First come named moves, each a turn or a mirror, each shown by rows before and after it. For each pair of rows after them, which moves, in which order, take the first row to the second? The first pair is done for you.
move D:
[  1  -3  -5 -23  -8  17  26  -4  -2 -22  22 -11  -3  -3 -11  10]  ->  [ -7  -8 -17 -11   4 -11  21  -7  -8 -16  32   5   7   0 -12 -16]
[  1   5  11   4 -13  15 -13   9   6  18 -11 -11 -11  -7   4   5]  ->  [ -7   1  -1  14  -2 -10 -17   5   2  22  -2   4  -2  -4   4 -19]
[-3 -3  6 -2 -6 16  5  1 -4 -3  4 -8  1 -3  3 11]  ->  [ -9  -6  -4   6   4  -6   0  -1  -8   2  13   3   8  -1   3 -10]
move U:
[ -1  -6  -8   0   2  -5  12 -13   0   6  13   5  16   3   4  -8]  ->  [ -1  -6  -7   1   3 -10   9 -14   1   7  10   6  16   3   4 -12]
[  6   0  -4 -11   0   2   3  -9  10 -10   9  15  -2   2  -4  -3]  ->  [  5   0  -4 -11   0   0   2  -9  11 -10   6  16  -2   1  -5  -3]
[ -7   4  -8  12   9 -33  -8  -3  -4   6  -4  16  14   1   2 -23]  ->  [ -4  -1 -14   7   2  19  21  -2 -25   0  21   3  18   6   0   0]
move W:
[ -1   7  10 -18  -5  20   4  -7   4 -11 -15  -3  -7  -2   6  18]  ->  [-11  -2 -12  -1  12 -14  -1 -11  -9  -3   7  17  11   2   6 -20]
[ -4   8   4   2  -3 -43 -15 -16  20  -5  -6   7  -7   8  -4 -22]  ->  [  4  14  20 -10 -16 -16 -13 -12  28 -11 -21  -9 -20   4  -4   6]
[  9  -4  20  -5  -2   9 -20   1  17  -4   2   1   8  -6  -1   4]  ->  [  5  -8  11   2   4  -5 -21  -1  11  -1  10  10  15  -2  -2 -12]
move B:
[ 7  1 -3 -4 -5 -3  9  0  1  3 -1  0 11 -5 -3 -1]  ->  [ 6  0 -2 -2 -5 -3  8  1 -1  3 -1 -1 11 -6 -1 -1]
[ -5   0  -7 -12   8  10  11  -1  21 -10  -9   0   3   3 -11   2]  ->  [ -5  -7  -8  17   7  -1   4  18   2   3 -11 -12   6  -7  -7   1]
[  0   3   0  -9   2 -18   3  11   4   3 -21 -14   3  -8 -10   3]  ->  [  0   4   0 -17   2 -16   5   4  10   0 -21  -9   3  -5 -10   2]
[  9 -17  -2   5   6  11  -1  13  -5  -1  14 -17   7  -4 -12  17]  ->  [  9 -13  -1 -13   6  18   3   2   6  -9  15  -9   4   1 -15  18]
move N:
[  9  -5  -1   1  11   4   0 -24 -13  11   3  24   1  13   2   9]  ->  [ 13  -7   4   9   5  14   0 -15 -19  14  -2  10  -3   8   4  22]
[ -3   6   1 -14  -1  25   5  -3   5  -3   0  -7   0  -6  -1  14]  ->  [ -3   3   4  11   3  -6 -13  13  -1  10 -14 -13  -1 -15   3   3]
[ -4   2  -8  -4  20   5  11 -14 -11   5  19  26  26  16   1  -9]  ->  [  3  -1   3   8   8  32  15   5 -24   8  12  -3  18   7   4  21]

Between the rows of a pair lie two moves.
[  4 -16  -4   8  15  -3 -18  19  -1   8  -5  -5  17   0   1  -6]  ->  [  5 -10  -2 -19  11  24  -6   4  11  -4   0  -1  14   8  -2   7] -> N then D
[ -2   3   6   1   6 -24 -12  -5  12  -5  -5  12   3  -4   0  -9]  ->  [ -5   2  -2 -10   8  -7   2 -15  11 -11  11  18   8   3  -2  -9] -> N then D
[  0   2   1   7  -1 -13 -19  -8  11   4 -11   5   1  -2   9  -7]  ->  [ 1 -3 -5  9 -6 23  3 -5 -8  3  8 -9  5  0  9 10] -> U then B
[ 13  -1   6  -7  -4   8  -7 -13  10   6  -5  -9  -3  10  -2  10]  ->  [ 13  -4   4   3  -5  13  -5  -6   1  10  -2 -16  -2   8  -1  13] -> N then U
[ 0 -2 10 -9 -4  1 -3 -8  9  6 -6 -3 -5  1  3  8]  ->  [ -2  -2   9  -8  -3  -6  -5 -10  11   8  -6   2  -3   2   2   2] -> N then N
[ -6   3  -2  14   3   2   0 -18 -16  -2  10   0  13  -2   9  -2]  ->  [ -4   8   8  11   1 -15 -12 -15  -3  -1  -9   1   5  -7   9  -2] -> D then U
[  4   2   1 -13  10  -5   2 -20  14 -12   3  11  -1   5  -5  -6]  ->  [  9   3  15  -1   3 -12 -11  -2  14  -6 -18  -5 -11  -8  -2   6] -> N then U
[  3  -1  26  20 -17  12 -17  20 -10   7 -23 -29 -11 -18   2  24]  ->  [  2  14  28 -25 -15  24 -10 -11  23 -13 -24  -5 -17  -4  -4  23] -> U then B
[ -7   4   4 -11   5 -12   0 -14  20  -1   0  24  -9  12  -3 -14]  ->  [ -1   7  20  -7  -5  -8  -8  -1  22   2 -19   9 -20   3  -1   3] -> N then U
[-11   2  -6  -2   7 -15   1 -11   7  -6   8  15   2  10  -3 -14]  ->  [-11  -2 -11   5   7  -5   8  -7  -4  -4  18  10   7  11  -3 -12] -> N then D
[-10   9   1 -21  11 -37 -16 -22  24 -10 -12  29  -1   3   1 -29]  ->  [  2  13  14 -41  -9  36  11 -18  20 -22 -10   0 -11   2   1  20] -> W then U
[  3   4   0 -24  -4  20  14 -15   1  -9   9   3   1   9   0  13]  ->  [  4   5   2 -25  -4  17  10 -15   6 -10   5   3  -1   8   0  13] -> D then W
[  5   0   1 -10  -5  13   7  -4   8  -3  -6   3   1   1   0   4]  ->  [  4   1   3  -7  -1  -5  -2  -4  12  -1 -10   9   1   1   0  -6] -> U then D
[ -1 -10 -14  27   1  -8   8  15 -28  15  21  -9   0   0  -5 -15]  ->  [  6   0  -2  -9 -10  35  24   2 -10  -2  18 -12 -10   6  -9  13] -> N then D
